In the rows, zero is written as 128.
One turn moves every row onto another: examples first, then more rows asked
tokup: [103 122 113 135 136 133  97 130 174 149 155 147 166 137 129 130 116 131
 131 103 136 110 176 129 102 133 147 112 112 138 146  92  99 157 114]
Zug: [105 127 111  98 128 130  99 165 150 137 113 133 121 143 123 129 114 142
 129  97 108  97 166 149  83 125 153 103 136  81 108 110  89 163 105]
Tuke: [106 128 115 112 128 150 101 166 154 133 100 139 119 132 106 125 112 147
 115  96 121  99 163 150  93 124 158  90 139  90 106 112  86 153 116]
gon: [126  93  85 125 109 111  94 121 143 144 134 141 135 137  99 163 133 133
 122  82 138  97 142 132  83 141 138  80 127 111 126 116 121 154 101]
situ: [ 99 128 107 131 137 122 103 137 165 159 144 154 173 132 136 139 120 131
 136  99 117 107 181 116  92 136 153 122 113 119 141 103 100 153 115]
Teg: [152 135 120  99 155 150 124 120 152 113  88 133 123 119 123 124 121 122
 140 111 130 139 129 129 152 142 118 122  94 125 113  96 105 145 119]
nuf: [ 94 121  93 146 159 168 100 140 148 126 107 128 124 161 105 124  92 121
 151  99 120 123 162 109 152 145 144 117 130 138 131 126 146 131 127]
bosu: [ 95 115  90 143 165 164 107 134 152 126 109 133 133 160 105 131  84 117
 151 107 125 124 166 111 148 147 130 114 122 136 131 129 139 126 127]
ked: [150 139  89 127 147 119 116 130 130 172  94 148 120 144 113 129 121 103
 154 117 125 126 135 137 141 124 133 146 109  95 152 137 159 131 107]
Gan: [ 91 114  77 154 154 156 104 136 155 141 111 139 130 160 100 125  89 122
 142 102 130 120 158 104 151 149 145 109 113 136 113 127 132 124 123]
fas: [ 97 117 107 138 129 111 117 142 166 162 100 148 115 149 102 128 146 137
 129 135 115 116 154 145  75 130 125 123 133 118 161 123 123 142 106]
doz: [139  96 113  95 116 144  95 112 135 103 140 150 119 152 132 130 108  77
 136  93 124 121 136 133 139 120 150 122 111 129 113 119 151 133 119]
lag: [135  89 107  92 116 147 102 116 127 110 137 142 122 140 132 143 106  76
 135  85 116 112 135 125 123 107 144 109 106 131 119 109 149 128 121]
puze: [126  98  90 115 108 104 112 126 126 151 135 147 136 137  92 153 144 129
 125  77 137  82 142 126  90 135 141  83 127 116 125 113 131 150 113]
dugi: [145 100 103  87 115 139  86 130 140 110 132 144 122 163 133 127 104  79
 137  96 125 113 134 119 121 116 146 105 102 121 106 109 148 124 119]
fovu: [148 100 114  96 124 135  96 113 136 105 144 148 124 156 130 133  99  75
 137  89 121 119 141 127 127 115 139 117 108 121 118 123 155 130 117]
Kelo: [141 122 112  89 120 129 108 137 157 138 108 164 171 122 113 137 163 125
 124 131 114 130 137 164 103 139 154 100 125 117 124 115 109 148 106]
nuto: [106 125 110 111 121 139 111 167 138 139 105 128 117 148 116 115 111 140
 129  97 118  99 170 157  90 127 156  91 128  92 113 118  77 156 112]
deva: [145 131  90 125 138 132 123 130 130 176  95 136 117 142 122 128 125  98
 160 117 124 113 124 139 129 128 139 148 115 112 165 127 161 135 106]
bip: [140 137 121 109 151 155 123 119 151 119  85 135 121 121 127 124 128 125
 139 109 131 144 132 123 159 135 128 123  92 131 114  89 109 148 131]
tad: [128 100  91 118 112 111  94 125 136 152 147 158 127 133  95 153 133 134
 116  81 135  85 143 134  90 119 145  89 129 105 125 112 140 153  99]
Tenut: [135 133 111  98 150 148 127 122 148 119  84 126 127 111 120 127 133 121
 141 107 114 140 125 137 159 139 129 126 104 140 117  92  98 148 116]
sufu: [103 110 105 137 115 107 131 138 150 160  94 141 111 160 110 125 148 131
 135 121 122 109 156 149  69 135 119 113 123 122 156 125 111 140 111]
leza: [127 147 115 121 121 140 122 139 145 130 115 137  79 136  81 124 123 115
 128 106  90 137 150 111 122 123 166 116 106  97  98 157 129 140 120]
lalup: [103 125 105 131 133 125 106 140 153 151 154 139 171 137 132 118 120 131
 140 103 118 107 184 127 104 136 150 110 102 132 142  97  91 158 112]
gat: [106 105 103 131 127 109 118 137 160 159  98 143 117 157 125 134 143 142
 138 129 118 120 153 156  65 134 116 112 121 114 147 113 116 148  95]
Bukem: [139 130 117  97 146 140 119 128 162 120  90 133 113 127 116 120 130 124
 142 120 130 146 126 123 147 150 124 120  88 146 110  93  98 138 109]
vumek: [134 119 111  89 122 121 124 142 139 141 115 161 180 122 109 135 165 128
 135 120 105 122 147 150 102 149 157  96 119 126 118 118 109 146 110]
Sizi: [146 132  86 124 139 125 103 129 123 170  95 149 115 143 117 129 124 103
 153 114 127 127 127 132 147 119 140 143 105 104 163 129 158 131 106]
togi: [130 117 116  98 123 127 124 136 155 147 110 162 170 115 108 152 154 129
 130 121 118 128 141 148  93 160 162 100 130 118 116 128 101 151 109]
nekuf: [128 135 115 126 132 148 127 135 137 121 119 134  71 118  81 130 112 119
 132  98  95 132 160 116 125 124 146 120 106  94 103 150 135 140 118]
tafe: [151 146  93 126 139 117 114 132 141 181 106 152 116 156 123 118 126 106
 156 114 129 115 131 125 131 128 143 150  99 106 146 124 158 132 103]
fakor: [128 129 119 129 127 153 126 139 133 126 115 133  66 117  90 120 118 119
 133 108  94 134 151 116 123 122 155 122 102  96 108 143 147 144 118]
Boba: [130 144 114 129 122 159 128 133 132 125 109 120  75 124  94 128 121 119
 131  91  85 129 150 123 116 113 159 112 109  96 114 147 131 149 119]
Disu: [ 83 111  88 156 160 167 117 128 146 139 117 128 136 159 115 126  88 118
 147 100 114 122 162 120 148 135 145 114 122 140 127 125 141 140 125]

tokup moves to fas
Disu moves to deva
bip moves to fakor
And these:
bosu moves to ked
gon moves to situ
puze moves to lalup
Gan moves to tafe

One turn moves every row onto another: examples first, then more rows asked
kan: [114 104 164 132 177 121 137 107 134 155 149 128 113 138  95 121 182 144
 151 104 145 163 104 128 112 125 131 127 114 134 113 126 118 110 111 158
 115 149 128 129  97 112 129 117 142 152 139 116]
fub: [145  92 139  74 134 128 145 119 130 133 113 140 119 101 148 109 175 114
 145 119 153 147 151 152  81 173 140 165 144 131  92 140 129 104 142 162
 100 171 146 112 116 127 116 135 122 126 128 173]
Ripem: [113 103 167 131 173 122 134 107 133 154 151 129 112 140  91 123 182 140
 151 105 143 162 107 128 111 123 132 127 113 135 113 124 114 115 112 162
 111 146 128 127 102 116 132 117 142 154 141 120]
Zib: [114 101 167 133 170 122 132 108 131 150 151 131 116 143  91 123 182 140
 152 105 142 159 108 128 110 120 135 127 112 135 114 124 112 118 114 164
 112 142 128 130 107 120 131 118 141 157 144 119]
mos: [ 92 121 127 129 119 134 147 125 144 144 118 103 117 135 135  91 167 106
 158 116 157 156 100 158 107 162 113 165 121 141 101 139 127 161 130 143
 139 133 157 136  84 106 115 141 114 127  88 141]
fon: [119 123 141 143 127 130 151 138 134 123 106 151 121 138 102 133 154 122
 143 117 126 149 123 124  87 133 115 116 131 177 118 150 104 125 135 135
 122 130 128 111 145 123  78 166  89 139 145 146]
mozi: [135  92 158 154  94 121 140 157 165 144 123 127 131 134 142 151 153 126
 169 136 157 135 121 135  99 199 126 113 116 126 127 149 131 115 133 124
  88 141 112 119 109 110 144 144 144 172 117 155]
Bul: [130 102 149 143 125 151 142 111 150 131 114 163 114 109 152 135 140 121
 149 137 205 144 119 130 127 157 138 119 170 141 132 114 135 122 119 156
 102 170 130 123 126 151 149 122  97 145 135 141]
kepe: [144  85 133  81 120 116 142 123 124 119 114 152 139 108 153 111 174 120
 151 119 146 134 145 152  76 163 145 163 139 129  93 138 126 104 146 164
 109 157 143 125 128 138 111 137 117 133 140 166]
fepin: [119 132 149 133 147 145 155 132 142 141 105 134  93 130  93 131 153 112
 133 116 134 166 133 125  94 147 110 120 136 176 117 153 107 126 130 132
 109 149 131  94 128 108  84 164  97 131 129 156]
tos: [144  85 127  84 124 112 148 125 125 120 111 153 142 104 161 105 175 128
 151 118 148 134 136 152  77 165 139 162 141 128  93 139 133  92 142 156
 115 162 141 128 120 132 108 135 114 130 137 158]
tonas: [135  93 159 153  96 123 140 155 165 145 124 127 129 134 140 152 153 124
 169 137 156 136 123 134  99 198 127 113 117 126 127 149 130 116 133 125
  86 143 113 118 109 109 145 145 146 171 117 156]
Bobub: [120 107 122 140 111 114 113 157  87 132 121 166 108 111 143 119 153 118
 132 111 174 133 109 139  76 173 117 146 132 121 144 146 142 141 125 136
 132 118 118 114 114 105  94 134 111 130 134 127]
nadar: [135  92 157 154  96 120 142 156 165 145 124 126 131 133 143 150 153 127
 169 137 157 135 120 134 100 199 125 113 117 126 127 149 133 112 132 122
  88 143 112 119 107 108 144 144 145 171 117 154]
Mov: [133 106 133 124 132 150 161 131 150 144 147 150 117 129 100 131 178 142
 177 124 169 159 135 153 118 142 130 111 163 122  82 170 120 143 170 134
 102 133 134 125 136 116 135 104 146 149 140 115]
pota: [120 110 137 131 113 129 103 152  88 138 126 160  91 114 126 126 153 101
 130 114 173 139 126 140  77 175 124 149 132 126 144 143 133 163 128 151
 116 118 122  99 122 108 104 135 119 131 131 146]
pesup: [ 92 117 133 126 110 138 136 123 141 138 121 109 119 144 126  98 167  97
 161 120 151 152 110 158 104 156 122 165 118 144 101 136 118 177 135 156
 132 122 159 135  99 118 120 144 115 133  96 151]
pil: [133 105 125 128 133 142 168 134 149 142 145 152 125 126 109 128 178 152
 178 123 170 157 124 152 118 142 126 111 163 120  81 170 124 131 168 124
 111 134 132 132 131 113 129 104 141 148 140 103]
rafo: [145  92 133  77 138 122 151 122 130 134 111 139 123  98 155 105 174 121
 144 117 155 146 143 152  82 176 136 165 145 128  92 141 134  93 139 154
 105 176 144 116 108 122 111 134 119 125 125 164]
Keba: [120 112 123 138 123 117 117 155  91 142 120 157  98 104 144 116 154 118
 128 109 180 140 108 140  79 181 112 147 136 121 143 146 147 135 121 130
 131 130 118 109 102  94  95 132 112 124 123 126]
givep: [133 109 131 124 142 149 169 131 153 150 145 145 112 123 105 128 179 146
 174 123 173 164 130 152 121 148 124 112 165 121  81 171 126 133 166 125
 104 142 134 123 124 106 134 102 146 144 132 109]
tura: [114  99 164 134 167 117 133 109 131 148 150 134 122 144  94 123 183 144
 155 105 140 156 104 128 109 117 133 125 112 134 113 124 113 115 114 162
 116 139 127 134 107 121 129 119 140 157 147 115]
zim: [113 103 161 135 173 117 139 109 134 153 149 130 119 138  99 119 182 148
 151 103 145 160  99 127 112 122 129 127 113 133 114 126 118 106 111 156
 118 148 126 133  97 114 127 117 139 154 140 112]
Tufol: [145  89 139  77 125 124 140 121 126 125 115 147 128 107 147 112 175 113
 148 120 147 140 152 153  77 167 145 165 141 131  93 138 124 110 146 167
 102 162 145 117 126 136 115 137 121 132 135 175]
zufop: [129 101 146 144 123 148 143 112 150 129 113 165 119 110 155 134 141 125
 151 137 204 141 115 130 126 155 137 118 170 141 132 114 135 119 119 153
 104 168 129 125 127 152 147 122  96 146 138 139]
Venib: [132 105 130 126 130 145 164 133 148 140 148 153 125 129 105 130 178 147
 179 124 169 156 129 153 117 139 128 112 162 122  82 170 120 139 171 130
 106 130 131 130 137 117 133 104 143 150 142 109]
gusiz: [ 92 114 123 134 106 125 142 128 139 132 119 114 135 141 138  93 167 110
 164 117 150 145  96 157 103 153 118 163 117 141 102 138 124 163 135 147
 145 120 155 146  96 118 112 143 109 134 100 137]
zuko: [129 101 148 143 123 149 142 111 149 129 114 165 117 111 153 135 140 122
 151 137 203 142 117 131 126 155 139 119 169 140 133 114 135 123 118 155
 103 167 129 125 128 152 148 123  96 147 137 141]
zur: [133 107 126 126 139 146 169 132 152 146 144 148 120 123 109 126 178 152
 175 122 174 160 125 152 120 145 124 112 166 120  80 170 126 128 166 122
 109 140 132 128 124 107 130 102 143 146 135 104]
zaker: [ 92 118 122 132 113 126 147 128 142 138 117 108 128 137 140  90 167 111
 161 115 155 150  94 157 105 159 114 164 119 140 101 139 128 156 131 141
 145 129 156 143  88 110 112 142 109 130  93 135]
maf: [135  93 158 153  98 121 141 155 166 147 123 125 129 132 143 150 153 127
 168 136 158 137 120 134 100 200 124 112 117 125 127 150 133 112 132 122
  88 145 114 117 105 106 144 144 145 170 115 154]
Tadus: [ 92 121 133 125 117 139 141 123 144 144 119 103 112 138 128  96 167  97
 158 118 156 156 108 158 106 161 118 166 121 142 101 139 123 171 132 150
 133 131 159 132  90 110 119 142 115 128  91 149]
Vod: [130 102 146 143 127 149 146 111 151 132 113 162 115 108 156 134 140 124
 148 136 206 145 115 130 128 157 135 118 171 140 132 114 137 118 117 151
 104 172 130 124 122 148 146 122  96 144 134 138]
zopan: [120 106 130 137 107 120 104 155  86 130 126 167 105 116 134 124 154 108
 134 112 171 132 118 140  75 170 123 147 131 124 144 143 134 155 128 147
 125 113 120 110 123 111  99 135 115 133 136 137]
dirom: [130 103 149 142 127 150 144 110 152 133 113 162 113 108 153 134 140 122
 148 137 206 145 117 130 128 158 136 119 171 140 131 114 137 121 117 153
 102 172 130 122 124 149 148 122  98 144 133 141]
bagam: [113 101 161 135 170 115 137 109 132 149 149 133 123 142  99 120 182 148
 154 103 141 157 100 127 109 120 132 125 112 133 114 125 117 109 112 157
 118 143 126 135 103 117 127 118 139 156 145 111]
lis: [121 115 138 128 124 133 107 150  92 147 124 153  80 108 126 124 153 100
 126 113 178 146 127 140  80 182 118 150 137 125 144 145 138 156 124 145
 113 129 124  95 110  98 105 133 121 126 122 147]
pep: [134 108 134 122 138 153 164 130 152 149 147 146 111 126 101 130 178 141
 174 125 173 163 134 153 120 146 128 113 165 123  81 171 121 141 169 130
 100 139 135 122 130 110 135 104 147 146 135 114]
kiza: [119 127 149 137 135 141 148 133 137 131 107 143 105 137  93 136 154 112
 139 117 128 157 133 124  89 138 116 119 133 179 117 151 101 135 135 140
 112 137 130 100 142 119  84 166  96 137 140 157]
lezo: [120 133 140 137 152 138 163 133 143 143 101 132  97 125 104 126 154 123
 133 113 137 167 122 124  95 151 103 119 138 174 116 154 115 112 126 120
 117 157 130  99 117 100  79 163  93 128 124 146]
Banog: [120 129 131 145 144 127 165 137 141 136 101 140 113 126 113 124 153 133
 137 112 135 159 111 123  93 146 102 117 137 173 116 154 117 103 126 115
 128 151 126 110 120 103  72 162  87 130 130 133]
nev: [ 92 114 129 131 104 131 137 127 139 131 120 114 130 145 132  97 168 103
 164 118 149 146 104 157 102 152 122 164 117 143 101 136 119 173 136 154
 139 118 156 142 103 121 116 144 112 135 102 145]
sila: [129 102 145 145 124 148 145 112 150 130 113 164 118 109 156 134 140 125
 150 137 205 143 113 130 127 156 136 118 171 141 131 114 137 117 118 151
 105 170 129 126 124 150 146 122  97 145 136 137]
butu: [119 123 132 148 132 123 160 140 136 125 103 149 125 133 113 127 154 133
 141 113 129 151 111 123  89 137 107 116 133 173 118 153 111 110 129 122
 131 138 125 116 133 116  72 164  86 136 141 135]
lifar: [135  94 159 153  98 124 141 154 166 148 123 124 127 132 141 150 152 124
 167 137 158 138 122 134 100 200 126 112 117 127 127 150 132 114 132 123
  86 145 113 116 106 107 144 144 146 170 115 156]
Balus: [144  88 127  82 132 115 152 125 128 128 110 145 135  99 162 104 175 129
 147 116 153 140 135 151  80 172 136 164 144 127  92 140 136  87 139 151
 113 172 142 124 110 124 108 134 115 127 130 158]
Bol: [121 116 130 132 129 127 116 152  94 148 121 151  84 104 136 118 154 109
 124 111 183 147 117 140  82 186 112 150 137 122 143 145 144 142 120 135
 121 136 121  99 100  91 101 132 117 122 119 137]
fibis: [134  93 160 153  97 124 140 154 166 147 124 125 128 133 139 151 153 124
 168 137 157 136 124 134 100 200 126 114 117 127 127 150 130 116 133 125
  85 143 114 116 108 108 144 144 146 171 116 158]

nadar moves to maf
Keba moves to Bol
And these:
fon moves to butu
tos moves to Balus
tura moves to bagam
Tadus moves to pesup
Venib moves to pil

